Each named move below is a turn or a mirror, shown by a few rows before and after it. Which moves, in which order, take the first row of each later pair to the second? The first pair is answered.
move Tobeb:
[  2.4   8.7 -15.9   0.8  -3.0  -3.2  -9.8 -23.2   1.4 -16.1] => [ 13.2   0.0  -8.2  -1.1   1.3 -19.3  -9.3 -17.3  11.0 -10.4]
[12.6 -4.0 13.2  4.3 -1.1 -5.6 15.3 16.3 12.8 -4.9] => [ -1.3   5.9   0.3   4.7  -5.1  19.8  17.5   8.0  -2.2 -10.8]
[-26.6 -20.8 -14.7   1.2   3.6 -12.5  -4.5 -32.1   4.5 -21.8] => [-20.1 -26.5  -9.0   0.0   4.2 -23.3  -7.3 -29.2  10.5 -18.7]
move Lofo:
[ 14.7  19.0   2.2 -15.0   3.3  -5.4  -4.3  12.3   4.9  -6.1] => [  7.7  23.6  -2.4 -13.0   1.3   5.4  -1.1   8.3   0.4 -10.9]
[ -5.9 -10.0 -13.8   5.4  -5.2 -19.0 -22.1 -24.9  11.1  12.8] => [ -4.5  -4.6 -18.0   8.3  -7.9 -17.3 -19.2 -28.1  15.6   9.0]
[ -7.6   2.6   0.9  19.0  -4.5  12.4  11.9  -8.5   7.0 -20.9] => [-18.1  -9.3   1.8  13.8  -5.4  15.7   7.6  -5.5 -11.0 -12.3]
move mil:
[ -8.4 -14.2  -3.1   9.0   0.4   2.7   1.6 -12.5   0.9   6.0] => [ -8.8  -5.1  -5.2   3.3  -2.2  10.5  -0.2 -13.3  -6.1   0.8]
[-15.0 -15.6   4.1  19.6   3.0   9.8  21.6  -4.4  13.7 -10.6] => [-17.6   3.0   0.9  13.7  -1.3  23.5  19.9  -7.9   3.4 -17.0]
[ 12.0   7.8   6.1 -11.9  -1.7  -1.0  -7.1   7.1   0.3   2.3] => [12.4  2.9  5.5 -9.7 -0.2 -5.5 -4.7  8.0  3.3  2.0]
[  2.1 -20.8   0.3  21.6   0.2  -5.9   4.3 -17.3  23.2  -1.1] => [ -5.0  13.6 -14.7   5.1  -7.9  23.2  -0.2 -20.7  -2.3 -14.1]
move Tutin:
[  4.2 -20.4 -12.4   8.7   0.1 -30.9  -5.1 -14.0  22.4  19.0] => [  4.8  -9.6 -20.3  -5.1  -2.2 -29.9 -18.5 -20.8  16.0  14.6]
[-28.9 -53.9  14.7  28.0   7.1  -1.7  24.3   5.7 -28.1  18.2] => [-27.9 -37.3  -0.5 -20.6   4.7 -14.0 -17.9  -6.2 -52.0  28.0]
[13.8  8.8  8.1 -6.1 -2.3 -5.1 12.1 29.9 -9.3 -1.8] => [ 11.9  12.7   7.3 -13.2  -4.8  -6.3   7.0  25.9 -13.6  -3.6]
[-32.4   7.0  -6.2   6.1  -8.4  20.6   7.2 -26.9 -25.8  -3.5] => [-33.7  -5.7   1.7  17.2  -7.6  18.3  17.5 -22.0 -21.1   1.0]

(2 to 3 moves a pair)
[ -3.3 -10.9 -12.9   2.0  -5.1  -0.3  -8.2 -11.2  19.5  -1.0] => [ -0.7   5.3 -14.8 -11.3  -7.0   5.7 -12.4  -8.7   9.8  -2.7]
mil, Tobeb, mil
[ 14.1  37.5  -2.1  -6.1  -5.2  15.9   4.5   5.6   1.3 -18.3] => [ 14.6  -8.1   9.1  20.8   4.5 -10.6  17.0   2.5  30.7  -7.2]
Lofo, mil, Lofo
[ -1.6  -5.0   6.5   6.9   2.8 -18.0   0.4  14.7   3.9   3.2] => [-15.9   4.7  -5.8  -0.5   0.4   0.5  -5.9   5.6 -18.6  -2.7]
Tobeb, Lofo, Tutin
[16.4  1.6 16.4  4.5 12.0 -9.9 14.1 27.9  8.3  0.1] => [ 15.6  31.2   5.1 -12.5   6.9   7.4   2.2  20.8  -5.5  -8.5]
Tutin, mil, Tutin
[ -4.2  -7.1  -6.1  28.9   0.7  -1.2   5.4 -21.2  22.8  -6.3] => [ 11.3  -9.1   2.9   4.0   4.8 -28.5 -12.3  -7.8  25.4   6.5]
mil, Tobeb, Tutin
[  2.7   1.7   8.4  -6.6  -0.4 -28.9 -29.8  -9.5  23.4   5.9] => [ -9.0  31.3  -1.0  12.7  -7.3  17.0  -5.6 -13.3  17.2 -18.6]
mil, Lofo, Tutin
[-10.6 -14.7  -9.3  -5.8  -1.8 -19.1 -20.1  -8.9   3.7  -0.8] => [-11.7  10.1 -17.8   4.5  -8.2   8.8  -8.4 -14.2   5.8 -17.3]
mil, Tutin
